One turn sends every row of this set to another row. A few are shown first. Where does it send the rows asked after them?
z_468: 4, 1, 8, -10, -10, -8, -14, 8, 13, 1, -9, -1, 26, 21
z_235: 11, -10, 14, -4, -11, -8, -7, 19, 0, -1, 3, 8, 1, -10
z_897: -5, -8, -2, -10, -30, 18, -8, -6, 9, 11, -7, 17, 13, 18
z_791: -15, 3, -7, 6, -5, 9, 2, -6, 19, 12, -1, -3, 0, 15
z_600: -2, -1, 0, 8, -27, -10, -4, 11, 3, 26, 5, 11, 3, -4
z_155: -8, -18, -6, 9, -17, 0, 5, -2, -8, 16, -21, -15, 22, -1
z_568: -13, -19, -12, -15, -5, -1, -23, 22, -8, 25, -11, 0, 13, 11
z_803: -20, 0, -8, 10, -28, -7, -15, 4, 16, 6, -9, -11, 13, -5
z_964: -7, -9, 17, -16, -7, -12, -19, 9, -8, 15, 1, -3, 21, 19
z_98: -5, -1, -6, 11, -29, -7, -14, -3, -7, 14, -8, -4, -9, -5
z_706: -13, -2, 4, -9, -25, 10, -7, 7, 4, 10, -21, 18, 9, 20
z_237: -12, -12, 8, 1, -15, -9, -20, 23, -14, 4, -4, -11, 6, -13
z_871: -14, -18, 7, -16, -27, 7, -15, -1, -14, 2, -14, 11, -5, 13
z_325: 6, -28, 1, -3, -17, -5, 11, 2, -6, -8, 0, -7, 17, -1
z_728: -23, 3, -9, -4, -11, 8, -15, -3, 2, 7, 16, -6, -6, 13
z_539: -20, -9, -24, -1, -10, 6, -11, 6, 6, 12, -27, -4, 15, 5
z_168: -11, -30, -13, -5, -8, 6, -15, 2, -12, 7, 13, -17, 4, -2
z_95: -24, -22, -16, -17, -3, -2, -7, 13, 12, 6, 1, 6, -5, 12
z_619: -12, 1, 6, 8, -10, -2, 15, 6, -5, -5, -8, -12, 13, 12
z_943: 2, -10, -8, 7, -27, -8, 7, 3, -18, 2, -9, -11, 15, 11
z_961: -13, -23, 3, 4, -9, -4, 17, 9, -4, 0, -15, -7, 7, -7
z_109: -7, -9, 18, -10, -24, -24, -12, 10, 9, 4, 0, 8, 9, 0
z_461: -14, -2, 12, -16, -9, -5, -33, 10, 7, 9, -4, -6, 23, 6
z_335: -9, -10, 19, -10, -11, 21, -6, 10, -3, 13, -9, 17, 6, 1
z_353: -2, -10, 3, -11, -22, -8, -19, 14, 20, 2, 7, 11, 12, -11
z_532: -16, -15, -20, -9, -20, -10, -16, 4, 5, -3, -4, -14, 17, 24
z_784: -8, -11, -11, 7, -5, 13, 2, 14, 17, 13, 13, -3, 15, -5
z_53: 0, -1, -13, 2, -27, 3, -18, 10, -3, 19, 14, 6, 0, -6
z_745: -23, -28, -6, -11, -7, -5, 0, -8, 11, 15, 5, 1, -2, 12
z_44: -19, -1, 4, 5, -10, 4, -4, -7, 0, 24, 15, -4, -3, 5
z_431: -4, 10, -5, 2, -5, 12, -1, 17, -5, -8, 8, 1, 3, 5
z_268: -7, -27, -11, -15, -8, -8, -8, 9, -4, 28, -4, 4, 16, 22
z_280: -7, -33, -5, -10, 10, 8, 0, 5, 2, 12, -1, 0, -2, 3
z_823: -23, -15, -11, -3, -7, 2, -8, 9, -8, -6, -11, -4, -12, -9
z_193: -12, -20, 10, -11, -29, 14, -17, -10, -4, 10, -12, 10, 1, -2
z_215: 2, -24, -2, -14, -16, 0, -23, 1, -4, -10, -3, -5, 16, -13
z_386: -6, -11, -1, -10, 8, 18, -12, 10, 6, 6, -6, -5, 29, -1
z_464: -4, -13, 6, 1, -9, 6, 8, -6, 4, 1, -4, -16, 31, 7
z_995: -2, -14, 10, -15, -13, 22, -4, 6, -9, 6, 4, 16, 3, 15
z_703: -3, -26, -9, -12, -12, -8, -24, -3, -10, 15, -18, -10, 13, 15
z_734: -4, -9, -3, -7, -3, -5, -4, 36, 3, -1, 1, 0, 21, 13
z_439: 6, 2, -21, -1, -32, -2, -15, 6, 1, -6, -5, 1, 17, 7

z_461 turns into z_353
z_791 turns into z_280
Where do these go?
z_109 turns into z_600
z_215 turns into z_439
z_995 turns into z_871
z_155 turns into z_464
z_168 turns into z_532

One turn sends every row of this set to another row. A few are shown first. Where does it send the rows asked after them?
z_512: 1, -5, -9, 6, 7, 6, 14, -3, 18, -10, -3, 24, -6, -12, 3, -7
z_476: 1, -1, 6, -1, -12, -5, -5, 9, -7, -15, -1, -28, 8, 1, -1, 7
z_270: 5, -1, -5, 5, 4, -1, -6, -1, -1, -8, -2, 29, -2, 18, -2, 1
z_441: 2, 6, 5, -5, 2, 1, -6, 2, -5, -4, 4, -29, -3, -23, -7, 7
z_679: -2, 1, 9, -7, -3, 3, -7, 4, -1, -9, 8, -23, 5, -25, -2, 10
z_316: -5, -4, -6, -4, -10, 7, -9, 4, -5, 30, -2, 11, 11, -8, 5, -4
z_684: 1, -2, -12, 6, -3, -5, -9, 0, -3, -13, -3, 30, -5, -14, -1, -4
z_233: -1, 0, -9, -2, -4, 8, -3, 1, -4, 36, -7, 3, 3, -6, 1, -9
z_230: 5, -2, -4, 5, 10, 4, 5, -3, 9, -5, -3, 25, -3, 19, -1, 0
z_140: 5, 2, 4, 0, -5, -3, 4, 6, -3, -9, -5, -35, 2, 3, -4, 3
z_820: 10, 2, -8, 7, 11, -1, 0, -4, 0, -2, -6, 21, -10, 20, -6, -3
z_364: -5, -5, -5, -4, -5, 13, 3, 2, 5, 32, -3, 7, 10, -6, 7, -6
z_851: 9, 5, -17, 10, 11, -3, 4, -5, 0, -1, -10, 15, -19, -9, -9, -13
z_96: 0, -4, 8, -2, -8, 1, 7, 8, 4, -14, -1, -29, 9, 2, 3, 7
z_45: 0, 2, 9, -6, 4, 7, 3, 2, 5, -5, 6, -28, 1, -23, -2, 8

z_140 turns into z_476
z_230 turns into z_820
Where do these go?
z_233 turns into z_316
z_45 turns into z_441
z_512 turns into z_851

One turn sends every row of this set to another row. A few are shown first. Where does it send the rows asked after them?
z_551: 2, 13, 0, -20, 27, 5, -3, 21, -26, 5, -13, -1, 7, -14, -9, 25, -4, -4
z_100: -4, 18, 12, 2, 16, -4, -22, 8, 10, 18, -5, -13, 29, -14, -5, -13, 0, -7
z_357: -10, 8, -20, -20, 7, 0, -19, -5, -14, 12, -11, -23, 9, -8, -3, -3, 6, -2
z_256: -2, 19, 9, -14, 23, 6, -17, 19, 11, 10, 0, -15, 29, -13, 2, -20, -2, -14
z_821: 5, 4, -14, -10, 10, -10, -6, -2, -22, 14, 9, -7, 11, -12, -8, 10, 21, 3
z_460: 13, 13, -14, -14, 5, -1, -14, 1, -25, 14, 3, -10, 6, -17, 1, 2, 22, -11
z_264: -3, 0, 3, -19, 20, -1, 10, 22, -16, -2, -13, 0, 3, -8, -4, 25, 1, 7
z_762: 0, 18, 18, -20, 15, 2, 13, 6, 15, -4, -6, -3, 6, -20, 6, -1, -16, -5
z_855: 6, 8, 6, 1, 16, -3, -5, 15, 21, -6, -3, -23, 12, -5, 15, -6, -2, 4
z_744: -6, 15, 11, -12, 22, 1, -17, 4, 9, 13, -2, -17, 28, -14, 8, -21, 0, -12
z_381: 2, 12, 16, -7, 22, 1, -13, 11, 17, -1, 3, -21, 25, -3, 14, 1, -12, -6
z_836: 11, 9, 4, -13, 13, 0, 0, 14, -25, 11, 3, 8, 2, -20, -6, 22, 16, -7
z_931: 15, 17, 24, -13, 17, -10, 6, 2, 11, -7, -4, -9, 15, -10, 9, 3, -18, -1
z_502: 4, 8, -16, -23, 5, -22, -14, 0, -15, 9, 1, -9, 4, -12, 3, 1, 19, -3
z_177: 0, 7, -6, -17, 11, -13, 2, 12, -25, 6, 0, 0, 13, -12, -9, 27, 13, -12
z_628: -12, -1, -11, -26, 1, 2, -11, -1, -6, 14, 0, -17, 1, -5, -10, 0, 4, 10
z_833: -1, 8, -20, -18, 14, 3, -8, -3, -16, 16, -6, -17, 1, -10, -2, 0, 14, 14
z_621: 20, 22, 9, -13, 15, -4, -1, 15, -13, 5, -8, -6, 34, -12, 3, -21, 4, -16
z_356: -16, -4, -10, -15, 13, 4, -5, 10, -8, 0, -16, -19, 5, 6, -5, 12, -4, 8
z_247: -4, 7, -6, -20, 13, 3, 2, 23, -20, 2, -15, -9, 1, 1, -2, 28, 2, -10
z_957: 16, 20, 10, -6, 16, 0, -4, 15, -6, 1, 5, -7, 22, -13, 2, -27, 11, -20
z_329: 9, 12, -4, -5, 16, -11, -17, 12, -25, 8, 2, 2, 3, -7, -3, 22, 13, -14
z_709: -11, 9, -12, -20, 14, 14, -7, 10, -13, 12, -18, -16, -7, 0, -2, 13, 1, 5
z_99: 3, 4, 17, -4, 17, 4, -9, 7, 19, 1, -8, -22, 20, 1, 14, -2, -11, 0
z_295: 14, 15, 24, -14, 15, -3, 11, 10, 13, -9, -15, -7, 13, -13, 3, 4, -14, -2
z_20: 20, 19, 26, -6, 9, -4, 7, 5, 3, 4, 1, 3, 7, -8, -11, -12, -9, -9
z_204: 19, 20, 11, -9, 14, 2, -2, 21, 0, 6, 0, -5, 17, -8, -6, -31, 4, -15
z_102: 0, -2, -9, -23, 14, 17, 2, 19, -17, 1, -9, -19, 3, 1, -6, 10, -5, 12
z_908: 15, 14, 23, -3, 6, 13, 8, 9, -5, 2, 7, 5, 12, 0, -2, -5, -8, -19
z_954: 16, 20, 26, -1, 9, 3, 6, 12, 0, -1, 2, 5, 10, -14, -14, -6, -2, -17

z_957 turns into z_99
z_709 turns into z_177
Where do these go?
z_20 turns into z_256
z_329 turns into z_628
z_100 turns into z_762
z_460 turns into z_356

One turn sends every row of this set to another row. A few are shown first. Where does it send the rows asked after them?
z_914: 10, 20, 13, -1, 0, 7, -5, 3, -17, 19, -17, 4, -6, -8
z_866: -4, -8, -6, 7, -11, 14, 8, -5, -24, -16, -11, 13, -26, 0
z_14: -9, -3, -4, 9, -9, 4, -3, 2, -33, 9, 5, 3, -13, -5
z_40: 12, 7, -6, 2, -1, 0, -17, 8, 0, 11, -6, 5, -29, -9
z_801: 0, -31, 8, 5, 11, 13, -13, 9, -11, -5, -17, -1, -19, 3
z_289: 10, -19, -8, 10, -16, 2, 18, -3, -11, -15, -16, 13, -4, 7
z_493: 4, -4, -6, 10, 11, 9, 1, -18, -4, -15, -16, 1, 3, -2
z_328: 19, -4, -3, -6, 7, 15, 11, 0, -18, -18, -11, 22, 3, -2
z_281: 1, -23, -2, 15, 0, -5, -1, 12, -2, 2, -32, 12, -16, -6
z_933: 28, -21, -6, -9, -8, 1, 3, 21, -3, -4, -12, 6, -20, -11
z_761: 23, 7, 11, -23, -7, -1, -2, -1, -8, -5, -7, 13, -9, 7
z_974: 12, -12, 9, -10, -9, 8, 30, 12, -8, 2, -9, 9, -12, 3
z_379: -5, 1, 9, 5, -8, -4, 10, -7, -11, 3, -22, 28, -12, -3
z_869: 4, -15, 3, 3, -26, -1, -7, 8, 5, -2, -20, 17, -7, 8
z_630: 16, -11, 14, -21, -2, 14, -2, 11, -22, 2, -15, -11, 3, -2
z_87: 12, 7, 16, -1, 16, 0, 1, -13, -8, 7, -8, 11, -21, -10
z_254: 10, -2, 2, 22, 1, 18, -8, 4, -19, -5, -9, -14, -17, -12
z_59: 5, -13, -9, 5, 5, 22, 7, 21, -15, -3, -16, -10, 1, 0
z_440: 3, -34, 2, 8, -1, 22, -6, 3, -18, 1, -5, -6, -4, 1
z_333: 11, 1, -19, 3, 18, 14, -7, 0, -18, 3, -1, 9, -5, 5
z_23: 30, -5, -8, 6, 12, -3, -4, -1, -6, 0, -10, 11, 3, -18
z_650: 18, -13, 19, -3, -5, 21, 5, 10, -17, -3, -13, -1, -9, 21
z_541: 9, -2, 12, -18, -5, -3, 7, 2, -12, -21, -23, -3, -18, -4
z_879: 8, -1, 11, 7, 7, 10, -7, -6, -25, -10, -3, -13, -6, 13
z_991: 5, -32, -4, 8, -5, -3, -2, 5, 2, 10, -10, 21, -14, -3
z_880: 26, 2, 21, -2, -14, 0, -17, 6, -22, 7, -9, 8, -6, -6
z_176: 23, -20, -2, 9, -1, -4, -12, 20, 0, -3, -5, -5, 0, 2
z_767: 10, -7, 13, 16, -9, 3, -9, 15, -8, 8, 4, 4, -4, -21
z_702: 4, -5, 8, -15, -13, 5, -4, 14, 13, 7, -1, 3, -9, -3
z_937: 14, -15, 13, -20, 5, 21, -14, 3, -23, 1, -14, -2, -18, -2
z_809: 5, -26, -26, -3, -11, 5, -1, 3, -11, 5, -11, 5, -7, -11
z_875: 9, -9, -12, -18, 9, -3, -11, 3, -2, -12, -11, 10, 3, 0
z_596: 5, 2, -2, 7, -14, 4, 6, 1, -14, 5, -36, 19, -13, -15
z_278: 7, -25, -5, 14, -7, -3, -13, 10, -25, 9, -8, -2, -12, 13
z_681: 17, 9, 5, -11, -8, 20, -6, -2, -22, 14, -23, 8, -16, -13
z_680: -3, -13, 12, 1, -4, -3, 17, -14, -19, -2, -9, -11, -12, -1
z_139: 12, 2, 18, -6, 15, 2, -1, 20, -22, -9, -13, 2, -2, -9
z_67: 0, -10, -2, -5, -11, 10, -2, -18, 2, -3, -9, 24, -15, -13
z_526: 12, 2, 8, 11, -15, -1, 6, -19, -14, 12, -22, 5, -16, 6
z_522: 16, 8, -11, 16, -12, 3, -7, -7, -13, 11, -1, 18, -12, -3

z_801 turns into z_281
z_23 turns into z_328
Where do these go?
z_869 turns into z_526
z_879 turns into z_176
z_40 turns into z_541
z_139 turns into z_59
z_767 turns into z_974
z_379 turns into z_914

